One turn sends every row of this set to another row. A few are shown first. Where does it send the rows asked after them?
ropi: [ -5.1   0.0  -8.0 -15.0 -23.7  -8.7  -2.5 -27.4   0.3   2.1 -29.9 -14.9
  36.1 -12.4  -0.9  14.5  13.7  21.3 -10.7   4.4]
miruz: [  1.2  -0.9 -14.8 -17.1 -18.1 -10.2  15.4  -7.3  -1.6   3.7   1.6 -27.1
   9.2 -12.1 -18.0  10.2  -0.9  24.3  14.3  20.3]
madup: [ 23.5  -6.9  -5.8   4.7 -20.2  11.5  10.5 -12.5 -16.5  10.6 -12.1   5.9
  17.4   1.1   2.2   6.6   2.2   4.7 -23.2  -5.9]
vikif: [ -8.2 -12.2 -13.2   9.6 -23.0   4.6  -3.9   7.0 -18.8   6.5   6.4 -22.3
  25.1 -37.4 -10.0   0.2 -13.3 -14.4 -14.6   7.6]
Zufad: [ -3.7   1.3 -26.9   8.2 -20.6  10.3  -4.1 -24.0  11.8  -2.5  -1.9 -12.2
   5.5   6.2 -15.4   8.6  26.9 -12.2  -9.7 -11.0]
kar: [-14.0  -1.0 -21.2 -17.1  -5.9  -8.5  14.1 -14.8   4.7 -19.0 -26.6 -16.9
  -6.0 -21.8 -21.3  -8.5  -1.4 -25.0 -20.5  11.0]
Pagog: [ -6.3 -14.2 -13.7 -16.3   0.0  -1.4  21.3  12.0  -7.8  -5.2   7.0   2.7
  31.0 -27.4 -17.7  -0.4   5.8 -14.8 -13.4 -16.1]
Lam: [ -3.4   3.5  -5.5 -19.7 -25.6  -8.3   6.1 -26.8  -0.6  -6.4 -30.1 -15.2
  33.0 -15.8   0.5   7.7   9.9  25.1 -13.0   7.2]
Dus: [ -4.9  13.2  13.5 -11.9  -1.6   5.8  15.3   3.8  13.7  -6.5   1.4   0.8
  28.9 -14.0 -23.2  14.7 -11.4   5.7 -11.0   9.5]
Gunul: [ -8.1   5.5 -31.7  12.6  -8.4   6.7   1.5 -19.3   6.6  -0.5 -11.1   2.2
   5.3  -3.3  -5.0  13.7  31.9 -15.5 -11.1  -6.3]
gav: [-23.2  -5.5 -10.3  -2.1 -26.0  11.5  28.5  -9.2  20.8 -23.2 -13.5 -20.0
  14.3   1.6  -6.4   9.2   4.1 -12.2  -2.2   3.6]
nopu: [ 25.6  -4.7  -5.9  -0.3 -20.1  14.7  11.0 -17.8 -12.9   3.2 -16.0   5.8
  15.9   5.4  -0.3   5.7   6.4  -0.8 -23.4  -3.7]
vuk: [  5.1  -8.2 -18.9 -20.9 -23.4  10.6 -15.7 -23.4 -13.1   5.5 -26.7 -15.0
  10.6 -27.7  -5.9  14.8  -0.8 -26.6   1.1  17.1]
tubu: [-13.5  -7.3 -15.5 -14.4  -6.3  -5.0   2.9 -10.4   3.0  -4.5 -27.3 -15.4
  -9.8 -15.3  -6.4 -18.1  -8.7 -27.5 -11.0   5.9]
lati: [ -1.0  -2.5 -14.8 -25.0 -17.5 -15.0  12.4  -6.0   0.3   4.4  -0.5 -26.1
   6.7 -14.7 -23.1   3.6  -5.9  19.8  10.6  20.7]
nobim: [ -1.6  -6.1   2.2 -17.1 -13.2   1.6  -1.5 -16.3 -11.9  -6.6 -25.9 -17.8
  28.8  -6.6   0.9   9.8  20.9  26.6  -6.8  -1.4]
duser: [  1.6  13.7   4.3  -5.8   2.2   7.5  18.7   4.7  13.5  -5.2   6.3   2.1
  25.7 -17.3 -27.1  16.8  -7.6   3.7 -11.5  12.6]
nen: [-26.1  -5.3 -13.2  -4.2 -29.9  11.8  24.1  -8.1  18.3 -22.1 -17.0 -24.6
  11.0  -4.5  -3.3   5.9   5.4 -16.1  -0.1  -3.4]
Mutak: [  1.1  -1.7 -11.1   5.9 -24.9   4.9  -6.9  -3.0 -20.1  -1.1  11.3 -10.9
  12.6 -43.0  -7.1   3.4 -19.2  -6.4 -14.7  -0.3]
tibo: [ -7.9 -12.5 -17.3 -12.5  -3.2   5.0  14.3  13.3  -6.9  -6.9   6.6   2.6
  26.8 -27.0 -21.7   0.7  11.0 -19.5 -10.6 -20.0]
Rin: [  4.2  -7.1 -20.2 -19.3 -20.5  10.0 -14.0 -17.4 -12.5  11.7 -20.1 -15.4
   8.6 -29.7 -13.7  16.0  -3.8 -31.0   0.2  17.1]
gibi: [ -2.8   6.5   0.8 -21.8   3.1   6.1  10.3  -1.3   5.8  -6.8  14.4   0.8
  30.5  -9.8 -13.1  15.0 -10.2   3.2  -7.3  22.0]
sotib: [-12.7  -4.9 -22.3 -11.1  -8.3 -12.0   8.7 -10.7  -2.0 -21.1 -22.8 -21.0
 -10.9 -24.1 -16.8 -13.2  -0.6 -20.6 -17.7  13.7]
supem: [ -5.0   8.9 -28.5  15.2 -17.1  13.4   1.4 -17.0   5.9   1.6 -10.8  -1.6
   4.6  -9.4  -4.6  20.3  29.8 -11.4 -11.7  -9.3]
Bim: [ -3.1  -3.7 -14.3   3.0 -26.4  -1.1  -4.0  -6.6 -21.0   5.1   5.4 -14.1
  12.6 -51.8  -3.5   3.7 -14.9  -5.4 -12.2  -1.7]

Rin -> nopu
vikif -> Zufad
Now find these:
madup -> tibo
Bim -> supem
sotib -> ropi

